Each row is where one point has got to under a steady rotation. How many ticks took it there?
The counts run from 0 to 196.
[108 165 145 114  77 108 138 177  82 139 140 131  96  87 161  96 112 125
 122 146 115  60 131 103 160 122 108 141 134 131 117 152 122  99]  11
[116 165 138  63  56 132 131 124  99 144 134 142 149 103 154 111 144  90
 142 132 125 107 145 127 138 118 138 116 149 109 134  90 158  80]  99
[132 148 112 190  82 114 142 138 153 132 154 159 108 122 134 124 118 122
 199 156  92 114 174 101 158 138 115 102 143 119 147 130 113 101]  78
[120 122 109 103 106 125 143 135  84 100 134 119  96  89 144  78 117  89
 116 123 137  93 129 144 158  96  66 104  97  87 113 150 111  94]  191
[110 150 106 158  85 161  85 152 100 126 130 160 162 123 136  87 119  77
 150 120 131 104 127 163 129  72 110 103 129 119  93 132 150 113]  106
[137 145 109 161  84 107 115 127 128 130 146 132  73 100 133  70 123 133
 185 109  93 115 144 106 164 137 102 129 144 105 122 109 100  92]  80
[139 149 116 118  93 172 139 124 157 149 133 108 125 118  95  81 104 101
 104 124 136 145 142 128 168  91 149  94 104 112 130  54 115 124]  181
[140 136 128 137  94 127 132 143 128 113 109 142 132 114 167  71 128  88
 103 121 139  94 182 109 162 125 120  83 161  89 150 115 120  95]  46
[125 123 105 100  81 130 148 113 101  98 123 123  81 107 134  91 110  76
 128 115 128  99 145 136 176 109  80 106  89  80 129 135 118 105]  190
[119 168 105 131  90 129 113 150 169 139 151 104 115  90  93  88 129 123
 171 148  93  93  85 118 124 100 117 118 130 139  89  91 111 125]  145
[142 171 115 142  65 121 157 126 139 162 135 138  93 110 104 127  93 136
 170 101 120 136 144 104 175 123 139 147 104 133 108  87  99 100]  150
[111 179  94 116 106  96 147 168 133 136 152 140 133 116 103 139 114 110
 152 186 126 107 109  99 155  82 136 142  92 142 113  90 100 113]  4
[125 186 135 107  67  95 128 169 118 132 139 174 128  90 144 147 127 118
 139 134  99  69 163 113 126 132 123 110 140 118 113 166 116 105]  13
[134 160 119 121 100 158 111 131 137 100 109 153 165 149 157  85 115 103
 150  95 131  79 149 130 147 131 129 139 188 106 102  86 136  87]  171
[109 128 112 136  73 177 110 162 113 116 155 124  80 112 124  97  91 105
 156 175 101  97 144 138 148  93 133 110  89 121 134 143 123 134]  72
[128 155 108 191  93 127 126 183 135 138 158 148 115 109 139 129 125 106
 162 172 136  89 153  78 138 103 116  98 144 130 114 129 122 100]  76
[126 147 109 162  90 132 109 188 127 122 159 134  95  97 139 129 127 100
 165 176 125  73 137  83 128  95 114  90 124 133  99 118 133 106]  75
[120 145 117  86  75 146 127 114 112 143 109 159 152 105  87  83 120  91
 158 129 118 123 127 169 120  81 139 153  70 115 100  96 122 108]  34
[147 177 130 120  78 146  96 143 122 135 159 194  99 111 143 112 100 129
 137 107 109  99 187 135 120 133 134 109 138  86 114 149  95 115]  15
[111 149 128 115  93 150  91 145 109 155 170 196 127  91 124  82 138  97
 137 160 124 105 130 141 104  82 102 117 125 135 108 124 142  83]  161
[142 164 104 112 110 139 171 124 177 146 160 123 166 121 139 113  90 115
 151 148 152 103 112 113 192 132 107 117 139  95 124 109 114  80]  61
[124 146 149 103  73 170 142 149  87 125 126 143 135 118 171 115 128 101
 127 112 158  96 189 134 136 101 147 115 146  89 128  96 127 104]  101
[129 165 159 113  78 166 175 135 172 139 138 178 137 105 107 132 124 110
 118 163 124  96 162  95 142  99 133 139 149 140 139  76 128 130]  93
[144 128 121  78  76 124 177 121 129 125 139  85 110  87 139 121 100 125
 145 133 121  92 133 130 174 122 108 139  89  72 131  94 107 102]  64
[153 175  98 144 102 145 113 166 143  90 139 150 147 121 129 147 102 120
 168 126 117  70 163 124 126 101 115 119 136  84  77 135  87 136]  140
[115 139 104 131  85 186 110 155 106 119 167 128  84 129 119  99  75 102
 160 160 137 104 161 140 142 105 146 105  87  95 123 147 109 121]  71
[118 179 138  92 109 174 127 150 168 143 141 156 129 108 104  95 118 111
 120 160 125  84 108 108 138  88 114 147 151 164  98  91 131 102]  91
[107 133 127 154  83 157 134 130 122 101 146 182 109 102 160 105 138 113
 143 147 115 116 183 124 128 106 125 116 136 116 138  33 124 119]  165
[146 156 129  93  93 146 189 109 167 134 155 112 147 115 137 115  89 125
 156 152 152  97 130 132 198 129 117 115 134  86 150 115 104  90]  62
[134 158  93 124  82 103 154 144 122 155 113 127 151 124 132 141 137  73
 120 140 157 120 120 100 191  85 115  94  98 138 109  87 146  85]  185
[107 151 105 135  83 109 113 125 123 118 110 171 180 127 173  98 131  98
 169 121  97  93 125 135 160 123 118 150 145 141 111  80 158  83]  169
[156 143 102 142  90  92 100 138 109 111 104 147 128  89 159  89 135 119
 108  88  89 115 167 146 159  94  92 105  89 100 113 113 113 109]  49
[102 154 126 101  97 174 151 152 133 131 111 160 152 127 103  97 126  86
 128 178 149  91 141 129 127  73 179  99 118 136 137  94 126 119]  37
[134 139 127 141  92 165 147 136 146 152 128  93 117 106 113  79 114 107
 106 135 140 148 135 137 187  76 136 102  91 130 137  66 124 125]  182
[143 156 147  89  88 172 155 147 114 137 124 173  90 113 118 127 127 107
 120 120 151  84 178  97 132  94 122 138 137 106 101 137 108  99]  156
[142 177 133 130 104 167 127 135 151 129 118 182 112 131 114  88  99 146
 152 109  93 112 158 140 163  90 125 179 118 137 112 124  87 119]  87
[133 148 110 118  81 109 159 147 123 149 118 101 141 109 125 131 139  82
 119 142 127 127 113 119 190  73 115 109  79 151 128  86 146 110]  184
[122 145 128 140  90 107 109 140 119 137 141 117  89  93 134  48 137 141
 183 111  99 109 135 112 157 112 107 139 153 119 124 125  98  77]  81
[148 161  80 108 128 172 110 120 194  85 126 143 133 133 133 101 120 111
 131 121 106 110 140 136 159  84 116  79 115 114 108  88  85 127]  54
[161 181 128 133 101 142 118 162 153 161 108 140 206 102 101  86 111 119
 110 123 121  99 122 156 136  78 127 120 115 118  96 115 132 123]  177
[105 127 106 144  73 158 108 166 115 112 156 109  78 103 123 104 121  93
 164 172  93  91 124 132 140  86 122 112  92 136 131 138 131 133]  73
[100 155 132  96  97 164 124 149 115 148 120 152 146 118 106  67 133  80
 129 159 154 102 124 146 119  65 166 120 119 133 108 101 126 108]  36
[130 155 128 121 102 107 115 150 128 125 120 121 113  94 144  60 163 144
 180 118  93  90 133 113 153  95 112 143 159 143 122 134  94  86]  82
[138 152 134  87  79 119 146 167  93 135 139  90 141  84 149 112 105 135
 142 142 151  86 126 138 157  81 132 140  86 102  97 137 107  99]  66
[108 159 143  86  55 121 134 122 100 156 138 142 155  97 148 104 136  99
 152 139 116 113 130 143 157 113 128 132 136 135 144 101 164  85]  98
[117 135 101 147  77 135 112 178 115 117 159 116  84  92 128 122 131  95
 165 177 103  78 125 103 128  96 117 109  99 145 103 124 133 115]  74
[129 155 113 159  87 156 114 141 163 127 147 121 126  95  96  84  90 133
 187 137  61 100 122 156 146 108 107 136 115 112 122 134 101 143]  143
